rotation steps, each row followed by its count of steps
The counts run from 0 to 432.
[133 106  96  86 137 143  45 154 106 121  99 152  84 120 144 143 112 123
  90 148  79 149 144 110 150 158 142 154 118 124 140 189 117 114 144 101
  99 110 135 154 153 112 130  98 139 138 149 119 111 141 112 108 124 166
 143 179 136 148 111  86 142 130  93 148  96 141 120 140 148 131 147 119
 113 134  94 185 118 126 130 110  94 150 207  79 124 144 167 165] => 274
[143 126 135 113 106 111 121 115  87 147  83 171  97 131 137 106 119  94
 102 119  92 108 136 127 155 166 148 179 165 115 114 127 128 108  71  94
 132 148 120 155 150  89 160 100 117 117 112 129 173 118 133 125 112 162
  46 118 107 137 160 107 135 105 101 104  70 100 133 123 122 117 120 131
 138 151  78 151 137 157 108 115 121 146 151 124 145 200 168 109] => 360
[ 77  81 143 156 150 123 101 118  85 137 132 155 122  77  95  95  85  69
 123 159 134 107 112 150 118 149 162 168 157 130  98 162 126 110 100 123
 119 130  91 103 124 109 136 164 153 156 122 138 161 110 174 100 137 158
  97 140 107 167 139  97 115 156 139  78  84 108 157 136 130 166 110 126
 121 164  94 146 121 122 124 101  99 141 113 122 153 178 159 116] => 68
[143 115 114 114  92 144 113 116  58 187 149 132 126 119 121 112  92  91
 125  87 124 146 103 134 116 151 151 157 158 125 108 127 157 117 118 133
 112 140 164  98 137 123 156 148 146 145 111 110 129 150 151 151  91 167
  93 107  80 149 115 103  72 139 118 113  97 138 151  95 140 141 147 114
 155 129 100 119 137 164  78 135 141 118 107 157 155 168 179  85] => 393
[ 90 147 146 128 103 136 158 145 107 182 128 127  68 145 141 150 101 111
 115 126 175 174  91 121  99 162 167 115 151 129 145 114 168 139  82 155
 161 139 138 135 132 176 149 120 124 111 119 153 142 150 167 161 114 150
  65  97  86 145 120  77  98 137 109 133 102 131 137  83 125 139 117 136
 148 118  89  81 143 167  90 128  92 141 117 143 115 136 100 121] => 122
[101 126 136 124 132 150  83 123 104 183 120 130  77 123 129 109 116  72
  85  93 125 143 152 117 142 176 159 180 131  81 120 133 143 103 147 119
 124 107 163 145 130 120  98 107 175  75 115  46  75 117 118 135 102 168
 129 138 129 165  97 110 122 157 131 150 128 142 134 145  78 131 136 126
 163 109 156 102 143 158 101 112 105 157 146 150 121 152 138 121] => 177
[101 130  96 145 103 139 144 121 108 180  57 175 107 121 101 103 118 106
 166 155 166 138 138 110 153 162 174 127 163 121  91 139 122 130 118 158
 130 161  91 111  77 130 144 121 154 125 105  89 101 119 164 122 144 146
 103 110  55 117 151 124 126 131 133 120 118 134 148  89  89 111 149 105
 136 141 163  99 170 124 129  94  93 132  98 174 146 148 133 133] => 150
[107 115  58  88 139 152  97 147 113 130  85 158 108 110 139 148 105 138
 145 165 147 171 131  99 141 157 156 117 141 117 105 199 104 150 170 128
  96 132 113 112  85 150 133 144 149 155 137  92  79 146 125 123 144 153
 177 162  86 143 134 109 129 150 132 155 135 167 128 118 140 112 176 106
 129 130 153 176 110 105 141  91 100 144 165 126 131 116 129 152] => 237
[101 132 100 123 133 130 112 156 105 169 120 111  78 143 161 105 127 116
 110 137 156 193 132 103 119 175 158 121 102 137 149 155 145 105 140 152
 115  93 174 140 112 167 137 106 157  94 125 100 100 142 146 126 104 151
 138 143 115 171 102  70  98 151 107 159 181 175 121  80 123 121 162 125
 128 143 138 108 126 145 129  92 112 146 157  98 135  79 101 160] => 202
[ 96  90 131 146 143 101 102 112  79 146 110 173 100  82 105  78  99  85
 123 168 125  96 134 165 135 139 158 173 161 134 110 158 128 114  95 114
 109 142  85 106 126 109 141 157 156 151 119 134 159 113 187 106 126 154
  93 133  96 154 158 117 133 149 136  77  84 111 157 107 132 149 125 122
 130 189 106 142 124 118 103 112  90 148 110 122 150 171 157 102] => 69
[ 97 108 127 142 136 133 135 116  85 140  94 127 136  99 102  90 102  79
 122 147 130 115 122 155  80 151 113 187 157 128  92 138 134 108 107 107
 118 144 103  94  75 116 153 155 150 147  87 118 123  97 147 131 150 151
  67 149  95 132 134  76 138 145 157  68  93  87 160 149 100 156 111 124
 113 141 110 137 157 119 132  88 103 128 117 143 158 190 181 126] => 74
[125 129  94 105 149 117  49 150 102 126  99  98  81 124 177 126 103 118
  90 148 101 179 142 139 140 169 146 142 112 141 147 158 125  94 162 125
 117 103 150 154 150 125 125 109 153 118 148  99 144 146 132 123  99 163
 134 162 161 170 109  63 113 151 100 139 138 147 116 128 141 136 127 134
 109 161  93 169 108 133 137 115 136 164 197  95 140 129 133 158] => 276
[125 146  90 104 130 128  93 130  90 131  88 133  86 123 136 117 137 102
 105 144  77 155 148 140 138 154 155 147 110 165 149 166 121  99  85  81
 116  88 157 163 137  98 171  97 127 131 124 129 160  99 160  89 140 187
 109 158 140 161 153 120 132 136  99  96 102 133 131 120 133  99 128 129
 136 162  91 196 100 119 148 108 120 131 170  88 155 154 132 129] => 285
[132 133  78  84 135 142  98 132  68 143  83 124 116  86 139 153  92  89
 140 116 103 160 113 153 114 172 133 142 166 142  85 136 115 138 137 114
 131 142 100 107 102 146 156 146 156 181 121 101 143 140 142 177 144 147
  78 134  98 110 144 141 103 146 125 131  87 109 117 137 132 141 146 128
 133 130 106 201 107 119 127 118 174 134 141 154 160 194 185 118] => 325
[ 73  88 104 149 151 107 115 125  77 124 114 132 141  88 128  91  87 118
 128 179 163 143  91 159 103 168 147 140 154 133 119 159 141 129 139 131
 135 139  94  97 113 147 137 178 153 142 134 154 144 143 173 102 117 137
  94 148 109 178 133  63 121 180 137  87 115  99 135 127 161 157 104 135
  95 177  86 151 130 116 142  95 114 147 130 117 135 130 133 127] => 61
[ 89 143 107  85 140 141 127 147  81 127  59 120 121  88 171 143  81 137
 122 139 138 156 125 146  94 165 122 147 137 152  96 102 137 155 108 140
 156 158  93 100 113 148 147 138 152 153 103 114 145 126 124 172 133 123
  54 139 119 116 137  93 111 157 160 152  95 104 132 136 145 147 130 157
 123 160 104 167 113 105 132 121 161 149 148 143 143 177 175 158] => 332
[150  99 101  85 122 120 108 141  99 112 125 104 100 133 147 155 121 136
 115 151 133 171 132 136 117 150 144 141 139 137 149 190 147 107 128 101
 111 136 144 120 126 155 168 136 100 162 125 151 107 166  97 158 142 140
  69 165  96 137 123  74 133 106  89 145 101 119  95 118 180 127 159 113
 122 126  89 162  98 131 127 101  89 137 185  87 142 143 205 124] => 21
[101 115  97 101 139 136  86 123  40 143 100 128 139  92 150  95  64  93
 131 143 102 154 104 158 104 173 142 134 143 175 125 123 106 131 144 145
 122 117 120 107 127 119 154 159 164 168 114 119 166 124 168 126 108 151
  98 130 128 161 125 121  91 173 141 122 115 133 135 130 147 160 129 132
 114 158  93 197 104 104 147 106 183 131 124 126 178 170 148 121] => 320
[123 123  97 111 106 156 103 159 116 172 115 139  89 145 138 129 126 147
  96 148 138 182 152  92 158 146 171 134 115 123 144 177 155 108 121 129
 106  99 169 141 124 146 139  85 146 124 135 119  63 142 118 107 111 162
 148 164 100 164 108  90 125 130  99 173 131 170 142  96 138 109 181 112
 144 124 134 100 132 136  99 112  74 146 161 117 113  99 139 161] => 200
[105 136 127 126  95 118 168  97  60 169 101 156 145 124 137  81  98 129
 120 137 130 126 115 140 108 155 157 129 169 148 139 127 156 135  83 113
 127 137 145  94 128 106 183 139 123 117  87 126 160 100 179 104  81 164
  74 108  83 166 161 100  99 126 127 100 112 130 171  98 130 116 118 121
 150 140 121 118 136 142 123 117 121 122  84 140 152 157 138  85] => 396
[ 91 125 165 113 127 112 146 139 109 121  86 115  90 117 153 134 104 125
  99 159 166 124  96 144  80 159 118 147 184  98 136 129 140 128  94 120
 140 161  96 126 126 149 156 126 122 106  92 119 127 128 153 143 129 138
  68 140  98 132 146  56 147 111 126  86  95  89 120 150 107 145  91 134
 125 120  91 118 149 140 133 104  75 159 151 138 132 199 144 140] => 86
[107 124 140 149  90 140 143 144  94 180 111 140 109 138  84  92 106  81
 108 141 120 141 138 122 131 152 168 152 150 172 139 137 149  93  67 139
 133 114 151 129 128 123 175  89 130 143 120 148 119  94 150 105 117 155
  43 137  86 141 145 106  95 121 107 107  85 129 148  96 105 137 145 102
 141 116  97  86 177 151 105 114  89 110  99 132 149 168 154 121] => 112
[ 67 138 134 129 131 121 135 140 115 160  77 141  75 108 158 127 113 137
 132 149 203 157 123 116 107 168 154 134 148  95 109 116 143 154 119 161
 131 140  92 120  93 165 124 131 163  90  90  86  97 130 160 152 118 131
 115 127  90 157 125  59 115 152 153 145 151 138 143  99  99 123 127 146
 142 160 152  67 135 139 127 103 104 163 133 158 124 127  98 162] => 159
[ 86 114  93 156 123 150 138 112  88 194 126 151 128 121  93 111  99  61
 128 120 161 155 100 112 102 184 165 132 168 113  86 140 134 136 140 135
 134 115 142 117 105 147 138 165 162 134 122  97  95 121 147 121 116 165
 110 103  75 166 120 117  89 156 131  95 130 134 137 123  92 133 138 122
 136  98 131 120 155 152 125  92 127 136  91 159 145 140 102 102] => 141
[146 139  91  99 115 158 136 145  95 154 108 143 140 124 112 142  84  96
 150 140 118 145 112 127  97 157 138 119 167 149 137 163 121 133 101  97
 132 157 129 105 112  99 193 149 122 180 120 149 135 116 129 128 140 152
  40 118  66 127 145  98 135 135 107  97  50 101 165 125 155 121 116 128
 119 104  84 172 144 116 136 122  85 106 128 119 149 169 158 140] => 44
[121 110  79 114 154 121 120 133  85 153 154 100 145 128 129 100 101  81
 109 142 125 159 118 148  80 164 133 160 125 162 150 152 143 100 136  99
 108 117 167 111 115 146 168 169 137 153 128 155 133 132 120 120 119 155
  58 152 115 157 123  78 100 141 117  98 126 124 140 120 160 146 126 120
 106 129  81 173  97 119 158  71 126 128 145  76 168 113 159 111] => 30
[ 96 112 140 115 152 100  75 108  85 122 120 149  94 110 153  99  98  79
  83 121 118 111 129 144 114 194 153 186 131 118 119 114 122 115 133 129
 129 133 101 123 154 128 140 144 148  98 122 136 187 125 138 140  95 162
  69 122 135 165 126  73 103 139 141 111 113 116 138 123 129 160  96 147
 117 173  71 151 122 130 124 102 143 165 153  96 150 169 153 119] => 351
[131  82 162 114 111 124  79 143 101 138 119 138  99 121 124 136  89 118
 107 147 147 123 115 130 133 156 135 158 182 109 120 152 130  95 124 143
 134 161  94 116 145 132 128 110 135 132 133 128 110 162 134 140 123 131
  86 138  88 127 115  60 128 107 100 130  75 123 123 129 126 159 123 107
 119 131  93 100 171 152  83 132  73 155 153 135 123 202 188 144] => 89
[114  93  96 114 101 123 132 113  86 190 157 192  96 143 112 126 107 102
 104 134 153 136 107  93 121 152 175 140 181  91 113 164 156 140 115 133
 120 146 122 138 137 169 139 138 148 147 152 141  91 156 157 131 100 147
 130 117  54 151 114 117 112 132  97 148  88 162 137 112 151 138 161 105
 149  88 102 109 124 158  77 107  84 159 108 140 115 142 122  96] => 132
[ 95 118  74 113 163 155  60 134  98 140  97 123  90  83 148 129 101  92
 125 132 126 164 147 132 126 155 149 148  91 135 107 151 111 124 169 132
  92 114 122 108  90 127 107 145 188 140 119  61 100 131 133 135 123 155
 154 158 120 152 109 103 119 189 157 156 153 157 139 121 121 132 147 120
 129 161 159 168  86  97 160  92 130 145 159 115 145 111 139 147] => 245
[123  79 126  97 132 103  61 114 101 130 120 170  98 110 146 118 102  86
 101 122 108 104 127 120 134 170 149 185 142  88  97 134 118 104 138 130
 105 145  86 134 149 126 130 143 145 134 133 145 150 158 115 147 116 146
  95 124 113 130  94  82 103 116 119 131 101 119 141 119 135 158 132 118
 113 144  67 151 116 137 100  96 122 154 163 100 148 184 194 116] => 349
[156 157  66  85 122 146  85 152  67 158  93  84 102 114 160 114 122 117
 103 108  90 186 156 142 126 157 113 158  95 177 128 138 146  91 117 103
 122 105 184 136 120 109 155 102 155 151 130 101 123 126 125 131 129 154
  92 171 141 133 116  97 112 161 102 142 100 133 136 130 142 127 156 124
 132 146 117 177 104 111 126 124 172 131 176 112 143 150 154 140] => 288
[125 107  76  54 125 132 116 141  62 132 102 159 131 109 161 114  86 151
 103 172 118 138 114 131  91 145 128 131 162 142 154 172 135 157 118  96
 104 117 136 116 128 124 158 137 149 169 140 171 124 122 156  93 105 147
 135 159 103 146 137  95 130 136 115 138  98 157 158 131 179 127 145 112
 103 119  86 191  89  96 132  98 130 141 141  93 144 149 143 123] => 310
[111 131 114 118  96 149 181 146 117 176 108 138 107 146 104 117 117 106
 122 144 155 153 120 106  89 156 138 147 167 150 134 142 153 112  75 127
 131 142 152 124 106 161 176 109 128 148 115 153  99 103 143 120 135 147
  56 127  53 123 133  76 105  99 126 116 104 127 148 111 116 126 143 121
 131  80 108  90 177 143 109 104  82 110 111 141 141 164 139 146] => 118
[126 152 152 108 138 136 113 148  91 110  68  74 104 132 160 160 105 124
 130 129 133 187 116 149 112 179 133 115 135 142 167 149 117 113 116 118
 147 121 150 130 129 130 174 115  99 115  84 108 160 131 111 168 135 152
  44 143 123 151 151  88 139 130  92 114 105  97  91 135 127 113  99 151
 133 149 117 169 126 148 174 114 103 124 182 117 162 174 166 137] => 11
[152 142 136 102 128 138  63 129  76 115  95 112  93 112 159 126  98 103
 123 119  91 140 146 161 157 152 153 136 129 138 149 159 101  90 130 117
 118 137 140 118 152  85 149 126 127 110  90  71 155 135 131 162 105 175
  86 137 128 147 145 116 138 140  84 127 106 115 115 119 127 124 117 110
 158 177 137 177 107 137 142 128 108 137 179 120 157 196 185 105] => 3
[ 87  84 134 100 146 129  99 143 109 106  76 179 118 101 147 130  73 145
 103 167 133 100 139 121 118 152 143 174 156 130 113 146 135 135 111 124
 129 141  70  92 135 138 150 128 142 152 122 168 153 127 119 122 112 129
  98 149  97 141 114  68 111 113 154 135  95 134 161 129 157 136 138 134
  98 160  73 142 118  96 117 106 104 153 158  91 133 172 195 159] => 341
[129 148 113 126  85 127 137 140  83 194 110 133  85 141 137  79 133 104
 117 141 140 158 147 143 138 148 169 145 145 170 142 113 156  94  66 150
 148 158 133 134 133 143 154  87 149 134 118 113 129 131 157 149 108 141
  47 121  91 129 136  94 118 114 107 133 100 121 136  67 125 132 137 100
 151 150 121  75 154 146  86 122 107 137 102 139 138 154 141 115] => 114
[118 125 112 122  94 153 133 160 125 155  61 136 105 154 126 127 140 135
 123 162 139 171 158  83 145 164 150 128 136 127 131 167 138  95 128 131
 124 114 163 140  97 138 162  65 119 106 118 104  63 119 117  98 133 160
 121 157  80 138 126  72 126 111  96 142 139 148 128 104 104  92 169 107
 128 105 163  96 172 147 129  93  72 127 160 127 127 124 138 179] => 193
[150 111 127 107 122 139  57 117  84 108  92 116 109 115 142 121 106 105
 129 132  80 135 151 145 168 152 164 140 145 140 137 162  94  84 137  98
 102 129 133 127 141  75 145 122 119 130  93  87 153 136 125 146 120 165
  99 140 109 151 158 119 133 108  90 114  99 132 123 120 120 121 121 103
 140 170 139 179 113 120 148 118  97 120 168 110 164 197 201 124] => 2
[101 127 136 119  96 135 143 114  59 175 106 149 145 116 129  85  92 109
 132 122 138 141 103 137 107 161 144 139 159 157 133 113 144 133 103 131
 128 119 157  92 126 106 167 152 145 116  91 117 165 101 169 119  80 183
  82 110  91 176 134  91  84 146 127 104 113 133 186  97 129 133 114 124
 147 149 108 117 139 147 119 121 148 112  84 143 163 157 134  91] => 395
[116  96 166 133 120 114  75 155 102 137 112 119  82 119 143 123  80 108
  98 153 148 131 116 140 126 169 150 156 171 111 131 133 127  97 136 162
 145 152 103 126 155 138 117 116 144 108 131 125 132 171 138 158 107 140
  85 126 102 150 118  42 116 122 108 134  88 105 120 123 124 174 104 110
 120 136  81  95 169 166  89 125  81 157 152 136 126 186 165 151] => 90
[ 90  87 100 138 159 122  87 135  71 141 125 130 130  84 134 113  66 118
 132 157 167 145  93 147 101 157 145 145 155 145 116 137 141 129 157 148
 131 150  99  92 120 154 139 177 163 153 139 133 132 152 157 128 104 122
  90 140 110 161 115  57 106 178 130 121 102 105 137 127 168 157 112 147
 101 177  79 143 121 128 104 126 122 150 141 125 128 129 140 129] => 60
[126  88 120 112 116  89 119 136  81 143 113 140  92 128 142  83 114 117
  81 159 153 126 125 142 126 155 130 169 183 103 128 166 156  96 121 123
 124 147 118 130 139 160 128 106 144 129 144 122  76 160 128 122 113 117
  86 153 100 137 131  55 144  96 101 132  93 100  93 147 136 148 148 102
 113 118  99 102 151 150  87  92  88 172 148 121 117 175 184 120] => 95
[128 110  85 114  91 108 128 140  90 188 133 138 104 152 149 106  96 124
 121 141 187 170 103 113  95 172 153 121 156 135 132 129 160 123 136 169
 126 154 127 115 123 183 145 133 154 132 144 141  96 183 149 149  92 119
  97 111  68 145 101  59  99 127 102 151 127 158 146  71 144 158 143 103
 120 104 109  78 152 143  89 113 109 144 108 134 122 118 120 121] => 127
[131 122 112 130  77 134 160 150 117 183 120 139 107 153 105 126 118 102
 125 142 157 152 125 107 109 159 155 124 171 148 128 146 148 115  86 143
 133 151 139 119 107 151 170  99 123 153 123 166  97 137 136 137 138 145
  62 125  38 116 128  85 103  99 103 130  97 135 157  76 118 139 149  95
 127  92 101  86 180 145 101 105  72 120 109 133 146 155 154 134] => 119
[ 96  94 154 135 122  91 127 107  80 146 127 160  65 139 115  99 134  82
  90 165 123 120 117 130 143 143 178 169 172 113 138 169 146  95  89 115
 124 127 122 158 163 131 155 112 126 115 137 154 125 121 155  97 119 155
  82 146 124 163 141 108 141 100  84 105  91 113  90 136 126 144 143 112
 141 141  91 119 151 167  99  93  75 169 133 118 130 165 141  91] => 100
[116 114 153 115  81 134 158 116  88 158  88 175 131 112 125 131  92 134
 150 142 143 115 103 126 137 165 176 104 189 132 137 144 129 147 101 144
 135 162 114  95 135 112 183 136 110 121  84 133 158 125 158 136 108 164
  95  95  52 141 168 108 114 118 108 109  96 131 154  80 131 105 127 111
 163 131 106 125 154 147 113 134  88 116 103 161 149 180 145 113] => 403
[116 141 129 138 126 137 129 137  83 161  60 126 152 125 142  85  91 112
 112 120 123 141 128 141 120 186 117 178 137 152 120 107 139 102 111 122
 147 132 138 126 129 108 174  95 135 105 125 137 163 105 112 119  86 155
  37 127 116 137 130  50  98 124 132 103  99  86 140 131 108 129 109 149
 110 144  85 127 167 142 135 110 149 122 142 118 148 166 163 142] => 364
[127 122 144 107  74 133 139 111  73 165  97 176 112 115 147 132  93 153
 144 132 158 145 120 128 136 153 173 109 182 113 131 135 144 164  97 147
 137 166 103  95 141 126 159 130 121 130 101 108 140 137 160 148  94 146
  84  93  55 149 151 116 117 114 102 135  95 147 147  82 142 109 130 111
 169 147 123 113 146 157  96 135  98 131 103 171 119 177 160 111] => 404
[ 66 129 108 149 124 168 154 132  88 189  75 152 133 108 102 101  86  96
 140 142 167 149 131 114 103 169 148 144 154 134  94 125 143 146 114 142
 141 124 121  96  77 143 148 131 169 147 121  85  82  83 153 114 112 154
  87 120  74 152 149 109 110 158 158 114 112 120 165 132  90 122 138 130
 130 110 148  99 168 121 118  93 124 126  96 173 134 141 113 140] => 148
[111 115 124 151 105  88 159 116  75 164 102 135 101 144 111  55 152  69
 113 166 126 133 128 126 137 156 165 168 147 146 127 145 146  76  97 126
 130 121 143 144 116 138 177 106 145 125 115 132 124 104 164  93 118 152
  54 136  98 149 148  92 120  94  96  88 113 112 104 105 108 137 143  95
 125 127 114  99 166 154 117  75 103 139 114 123 154 155 151  97] => 106
[ 76 122 130 107 146 161 104 135  90 134  74 141 143  94 122 141  69  91
 141 127 121 147 116 147 104 169 145 135 164 171 106 131  97 137 115 133
 134 124 103 106 117 125 166 139 142 173 112 138 174 101 144 135 141 167
  79 136 108 151 145 133  91 160 156 112  93 119 147 121 117 134 122 138
 119 140  87 192 132 108 147 105 151 122 130 139 175 196 167 147] => 327
